[[148 116 137 123 111]
 [112 126 116 121 139]
 [117 104 122 120 129]
 [128 133 109 130 125]
 [131 128 144 120 130]
 [131 117 105 116 114]]
|
[[116 137 123 111 148]
 [126 116 121 139 112]
 [104 122 120 129 117]
 [133 109 130 125 128]
 [128 144 120 130 131]
 [117 105 116 114 131]]

[[129 147 129 129 123]
 [132 126 132 132 134]
 [131 118 118 122 155]
 [138 146 117 124 148]
 [118 141 134 133 140]
 [126 140 130 145 128]
 [123 122 141 115 134]]
|
[[147 129 129 123 129]
 [126 132 132 134 132]
 [118 118 122 155 131]
 [146 117 124 148 138]
 [141 134 133 140 118]
 [140 130 145 128 126]
 [122 141 115 134 123]]

[[140 118 127 131 124 130 119 119 118]
 [117 132 120 117 131 121 132 132 132]
 [104 138 127 113 133 131 139 136 135]
 [125 123 134 132 123 129 121 121 123]
 [116 131 128 124 128 126 130 130 131]
 [131 117 133 130 116 126 117 117 117]
 [135 126 115 116 124 118 130 130 125]
 [113 124 127 124 119 122 123 123 124]
 [106 140 113 114 133 114 139 138 140]
 [107 143 114 113 138 117 143 142 143]]
|
[[118 127 131 124 130 119 119 118 140]
 [132 120 117 131 121 132 132 132 117]
 [138 127 113 133 131 139 136 135 104]
 [123 134 132 123 129 121 121 123 125]
 [131 128 124 128 126 130 130 131 116]
 [117 133 130 116 126 117 117 117 131]
 [126 115 116 124 118 130 130 125 135]
 [124 127 124 119 122 123 123 124 113]
 [140 113 114 133 114 139 138 140 106]
 [143 114 113 138 117 143 142 143 107]]

[[115 120 138 118 129 133 128 122 127 143 123 129]
 [123 103 123 134 137 107 132 110 120 134 109 124]]
|
[[120 138 118 129 133 128 122 127 143 123 129 115]
 [103 123 134 137 107 132 110 120 134 109 124 123]]

[[110 117 118 122 121 133 125 105]
 [115 141 143 120 135 127 107 120]
 [125 121 123 128 132 128 136 129]]
|
[[117 118 122 121 133 125 105 110]
 [141 143 120 135 127 107 120 115]
 [121 123 128 132 128 136 129 125]]

[[101 142 109 142]
 [103 124 142 110]]
|
[[142 109 142 101]
 [124 142 110 103]]
---
[[129 120]
 [123 138]
 [128 136]
 [133 108]
 [109 129]
 [136 106]
 [123 136]
 [131 101]]
|
[[120 129]
 [138 123]
 [136 128]
 [108 133]
 [129 109]
 [106 136]
 [136 123]
 [101 131]]

[[122 135 121 126 123 130 128 105]
 [136 132 136 128 134 129 124 125]
 [116 151 116 123 112 127 121 121]
 [121 114 120 133 119 132 118 124]
 [117 126 122 129 120 133 125 125]]
|
[[135 121 126 123 130 128 105 122]
 [132 136 128 134 129 124 125 136]
 [151 116 123 112 127 121 121 116]
 [114 120 133 119 132 118 124 121]
 [126 122 129 120 133 125 125 117]]

[[142 118 127 132]
 [147 105 124 143]]
|
[[118 127 132 142]
 [105 124 143 147]]

[[129 122 126 129 127 122 115]
 [134 129 137 132 127 142 145]
 [127 127 128 129 130 128 123]
 [125 138 133 130 133 142 148]
 [117 123 123 136 138 119  99]
 [128 125 128 130 129 127 122]
 [128 126 128 130 129 127 123]
 [129 125 128 129 128 127 121]
 [119 130 116 124 130 113 113]
 [131 136 130 117 127 133 138]]
|
[[122 126 129 127 122 115 129]
 [129 137 132 127 142 145 134]
 [127 128 129 130 128 123 127]
 [138 133 130 133 142 148 125]
 [123 123 136 138 119  99 117]
 [125 128 130 129 127 122 128]
 [126 128 130 129 127 123 128]
 [125 128 129 128 127 121 129]
 [130 116 124 130 113 113 119]
 [136 130 117 127 133 138 131]]

[[116 128 150]
 [129 118 132]
 [110 133 148]
 [124 125 150]
 [131 135 143]
 [141 124 148]
 [125 124 126]
 [126 132 153]
 [127 126 105]]
|
[[128 150 116]
 [118 132 129]
 [133 148 110]
 [125 150 124]
 [135 143 131]
 [124 148 141]
 [124 126 125]
 [132 153 126]
 [126 105 127]]

[[131 127 128 131 100]
 [130 126 127 129 142]
 [128 127 129 130 144]
 [129 127 129 129 147]
 [131 126 128 131 145]
 [137 123 124 133 115]
 [127 130 130 128 106]
 [129 126 128 129 146]]
|
[[127 128 131 100 131]
 [126 127 129 142 130]
 [127 129 130 144 128]
 [127 129 129 147 129]
 [126 128 131 145 131]
 [123 124 133 115 137]
 [130 130 128 106 127]
 [126 128 129 146 129]]

[[127 130 129 125 126 126 131 123]
 [133 109 129 153 134 143 108 158]]
|
[[130 129 125 126 126 131 123 127]
 [109 129 153 134 143 108 158 133]]
